128 stands for zero in the data rows.
Here is a table of points, one per row:
[164 121 104 150 115 103 167 111 116 194 131 151 145 104 174 129 160  57
 130 125 105 118 130 175 166 146 189 126  98 108  88  67  98  98 115  88
 168 114 147 166 165 167 178  90  75 110 157 134 155 104 123]
[165 163 101 178  92 122 153 102 136 123 138  97 103 107  93 111 150 127
 143 119 110 113 125 130 114 147 179 105 163  73  80 159 117 161 108  96
 193 112 175 138 166 183 177 187  91  99 154 106 160 204 103]
[159 171 169 128  76  94 120 184  72 106 158 162  91 137  99 110 121 104
 164  63 182 161 129 118 152 115 103 125 102 167 106  82 186 127 159 105
 125 163 111 123 110 113 119 200 104 162 122 176 106 127  98]
[107 136 128 129 135 163 114 167 177  83 115 132 138 155 134 150 124 114
 199 136 157 115 101 121 104 136 122 116  73 132  98 127 152 127 176  65
 113 193  83 140 188  90 117  95 172 105  86  69 116 131 107]
[ 93 117 141 134 154 172 201 106 120 108 180 159 169 154 136  97 101 106
 177 173 174 155 101 110  90 118 101  97 152 196 117 146 131 132  92 124
 122 143 118 135  83 198 125 147 132  97 139 170 106 114 177]
[ 78 115 190 158 125 119 118  77  90 105 106 108 122 162 132 203  86  91
 148  99 130  87 139 104  90  97 113 145  99 125 125  95  78 123 100 119
  84  87 110 104 111 131 133 112  87 166  95 110 108 160  97]
[181 124  85 130 122 158 121 151 159 145 104 115 100 178 123 120 113  90
 114  72 177 121 134 123  66 104 129 156 163 112 189 121 163  94 187 150
 100  98  91  92 165 140 122 121 149 119 178  85 131 141 136]
[152 116 113  95 104 173 115  90 184 181 114  91 107 133 158 144  96 116
  87  93 159 127 112 107 129 119 117 194 158 116 154  98 173  99  84  90
 108 210 191 129  67 126 128 134 197 104 155  76 105  99 118]
[ 92 152  73  95 130  91 189 190  82 171 116 110 172  82 125 161  97 156
 119 139 122 122 106  93 153  93 113 112 137  96 174 116 101 129 154 174
 162 128 140 105 162 125 199 114 173 114 112 131  97 111 111]
[129 143 124 133 177 161 147 122 107 123  74 140 167 115  94 107 163 119
 108  84 115 136  80 166 162 148 184  99 130 180 153 156 109 192 115 125
  74 104 152 168  84  80 169 169 121  73 121 112 182 167 120]
[144 151 124 121 173  96 124 144 129 116 131  97 135  91 154 126 170  68
 112 151 101 113  67 181 155 173 165 145 171 172 181 171 114 133 106 107
  72  93 112 158 107 105 165 173 123 177 133 113 158 114  84]
[149 121 115 194 115 110  93 115 101  87 104 120 117  92 163 158 172 172
 108 113 113 147 168 181  79  98  65  99 142 114  91 110 102 141 107 111
 128  92 144 147 159 122 172 122 211 110 180 133 149  96 126]
[ 96 173 108 165 166 111  88 119 115 125  97 120 153 111 105 106 164 133
 121 116 115 101 148  35 151 182  60 130 164 150 117 173 108  82  98 130
 151 112 147 174 144 123  89  90  87 105 166 120 160  80 124]
[128 146 191 123 127 103 156 169 176 141 131 121 196 128 149  84  94 157
 106  86  69 126 102 119 157 132 106 173  91 107 167 108 125 128 171 170
 175  95 133 127 125 132 122 111 162 111 109 125 119 148 148]
[153 158 186 127  94 154 139 177 166 138 144  89 143 124  76 152 123 129
  61 189 149  64 103 135 103 107 140  90 162 106  96  98 144 143 169  85
  91 159  93 137 134 134  93 101  95  98 114 165 103  92 164]
[122 121 142 108 135 100  81 156 160  91 123 170 131 143 182 106 108  69
  84 100 101 101 122  99 188  85 160  76 157 139 116 118  89 136 153 160
 179  96 106 106 145 145  97 106 190 120  97 115 112 165 151]
[127 125 181 110 108 166 118 153 173 118 122 193  82 121 112 177 105 103
 152 189 138 110 126 114 113 161 139 148 119 110 101 111 165 182 173 200
 111 174 193 111 165 125 129 111 168 135 199  82 132  93 162]
[116 171  96 132 177  94 108 118 158 160 221 151  84 114  94 138 163 148
 103 120 107  99 189 163  57 150 142 105 139 186 185 154 100 151 128 128
 109  98 173 174 102  96 142 153 116 176  87  97 170 135 132]
[ 85  97 107 100 108 139 183 175 138 169 168  98 131 191 153 103 109 179
  96 110  90 108 152 113 175 127 102 155 146 134  60 129 116 157 163 154
 149  89  97 103 169 100 108 112 164 130 142 121 140 154  87]
[ 76 122 178 147 131 143 117  77  98 144 190 168 144 123 128  91 112 147
 127 176 171 178 125 115 130 111 122 101 162 105 171  86 180 108 105 100
  98 157 103 109 175 100 147  89 114 124 117 166 172 180 169]
[191  95 153 109 182  68 139 117 128 133 173 118  99 169 106 145 121 152
 170  94 176 180  77 113 137  96 111 138 108  89 104 180  74  99  97 145
 112 181 116 107 147 110 112 178 119 186 115 184 187 109 178]
[160 104  82 162  89 126 165  91 104  98 148 149 139  85 154 159  82 172
 132 123 112 110 151 127 184 147 106  93 121 107 188 115 100 132 155 160
 151 110 100  98  85  91  83 126  79 104 109  78 102  94 116]
[140 124 139 104  88  98  91 127 106 114 100 167 134 185  86  82 100 138
 129 110  87 141  74 124  95 124 106  91 117 106 108  97 105 130  74 105
  94  99 130 101 103 131 129  87 101 197 111  83  80 101 125]
[135 132 132 132 182 167 116 141  76  97 181 149 140 141 159  98 110 100
 158 187 156 170 161 108 113  85 164 191 160  76  96 136 172 170  87 115
 130 140 119 135  98  84 126 152 117 151  96 163 109 108 187]
[ 97 109 140 126 161 153 102 123 140 137 154 176 163 159 162 168 120 134
 154 162 135 161 112 147 105 166 111 131 172 160  80 150 159  73 123 143
 115 153 157  91 104  96 123 182  92  89 113 178  92 149 178]
[ 93  98 159 110  91 119 107 125  93 162  72  97 110 162 122 116 106  84
 193 134  70 123 163 112 107 115 114  94 124  96 138 112  68 121 180 110
 104 156 127 146  90 110  93 190 149 175 142 163 131 146 113]
[160 119  72 115 110 162 120 100 186 118  81 126  90 152 175 153 124 134
  98 115 160  78 141 102 117 145 103 129  89 109 181 114 173 176  64 110
 112 153  97 107 106 122 117  96  89 158 127 224 122 158 126]
[ 96 130 119 130  62 108 172 111 124  74  97 112  87 141 100 161 161 179
 122 126  96 156 177 155 165 159 192 164 148 184 152 142 114 100  98 144
 171 128  70 152 124 157 174 102 101 112 125 111 160  96 163]
[151 114 110 102 181 183 102  81 117 110 143 182 156  78  84 123 112 106
  65 159  64 188 155 119 113  93 103 138 154 176 123 182 143 145 176 119
 106 189  98  88 146 174 120 151  97 106 106 180 116 105  88]
[114 105 113 172 168 107 145  95 106  99 122 108 114 145  77  92 182 138
 102 123 122 127 169 200 151 123 122 140  94  90 162  91 118 117  85 188
 157 128 149 172 172 112  84 123 154 100 189 130  58 128 106]
[129 115  90 106 126 102 181 102 118 148  84 122  93  46 126 104 108 144
 114 146 123 121 101 118 124 131 108 177 109 135  60  90 110  88 140 182
 168 102  86 117 127  93 113 101 171 135  80 113 108 158 133]
[ 79 106 143 120 132  86  92 168 171 114 121  62  91 144 138 116 125 121
 154  97 173 200 119 127 106 149 129  90 117  98 111 106 182 158 170 133
 117 162 135 114  82 167 128  78  88 119  98 164 118  98  72]
[122  90 170  68 100 101 105 122 115 119 129 120 128  58 133  99 172 168
 193 137 103 101 170  96 107  90 121 149  85 123 136 175 107 120 103  78
  95  80 171  86 105 134 100 103 130  72 186 108  92 135 110]
[158 182 116 103 196 144 101 127  95 109 114 105 138 105 131 124 152 194
 148 117 143  98 183 171 170 167 173 102 125 177 110 166 125  96 130 128
 118 127 166 161  87 175 102  84 129 210 159 106 167 136 124]
[ 90 151 120 161  81 132 139 108 100 183 104 122 110 116 176  98 163 154
  93 118 129 115  85 173 134 163 182 131  66 107 115 197 131 141 119 106
 163 114 158 164 161 185 156 187 110 122  72 108 152  94 136]
[176  92  98 133  99 180  79 169 171 164 119 101 187 157  93 196 139 106
 123 209 175 137 109 115 144 103 115 149  89 144 174 128 173 101 143 158
 182  69 112 124 144 134 116 133 150 134 118 108 131 180 117]
Along one direction, these points spread out more than along any other. For each point below, how far along it does it lie, from 0 to 99? The average is 50, and the first point in the table lies past the average. One standard deviation of the points above along it is 16.
[129 115  90 106 126 102 181 102 118 148  84 122  93  46 126 104 108 144
 114 146 123 121 101 118 124 131 108 177 109 135  60  90 110  88 140 182
 168 102  86 117 127  93 113 101 171 135  80 113 108 158 133] 54
[144 151 124 121 173  96 124 144 129 116 131  97 135  91 154 126 170  68
 112 151 101 113  67 181 155 173 165 145 171 172 181 171 114 133 106 107
  72  93 112 158 107 105 165 173 123 177 133 113 158 114  84] 72
[149 121 115 194 115 110  93 115 101  87 104 120 117  92 163 158 172 172
 108 113 113 147 168 181  79  98  65  99 142 114  91 110 102 141 107 111
 128  92 144 147 159 122 172 122 211 110 180 133 149  96 126] 65
[122  90 170  68 100 101 105 122 115 119 129 120 128  58 133  99 172 168
 193 137 103 101 170  96 107  90 121 149  85 123 136 175 107 120 103  78
  95  80 171  86 105 134 100 103 130  72 186 108  92 135 110] 55
[114 105 113 172 168 107 145  95 106  99 122 108 114 145  77  92 182 138
 102 123 122 127 169 200 151 123 122 140  94  90 162  91 118 117  85 188
 157 128 149 172 172 112  84 123 154 100 189 130  58 128 106] 66
[122 121 142 108 135 100  81 156 160  91 123 170 131 143 182 106 108  69
  84 100 101 101 122  99 188  85 160  76 157 139 116 118  89 136 153 160
 179  96 106 106 145 145  97 106 190 120  97 115 112 165 151] 49
[ 93 117 141 134 154 172 201 106 120 108 180 159 169 154 136  97 101 106
 177 173 174 155 101 110  90 118 101  97 152 196 117 146 131 132  92 124
 122 143 118 135  83 198 125 147 132  97 139 170 106 114 177] 32
[181 124  85 130 122 158 121 151 159 145 104 115 100 178 123 120 113  90
 114  72 177 121 134 123  66 104 129 156 163 112 189 121 163  94 187 150
 100  98  91  92 165 140 122 121 149 119 178  85 131 141 136] 40
[ 85  97 107 100 108 139 183 175 138 169 168  98 131 191 153 103 109 179
  96 110  90 108 152 113 175 127 102 155 146 134  60 129 116 157 163 154
 149  89  97 103 169 100 108 112 164 130 142 121 140 154  87] 51
[ 76 122 178 147 131 143 117  77  98 144 190 168 144 123 128  91 112 147
 127 176 171 178 125 115 130 111 122 101 162 105 171  86 180 108 105 100
  98 157 103 109 175 100 147  89 114 124 117 166 172 180 169] 31
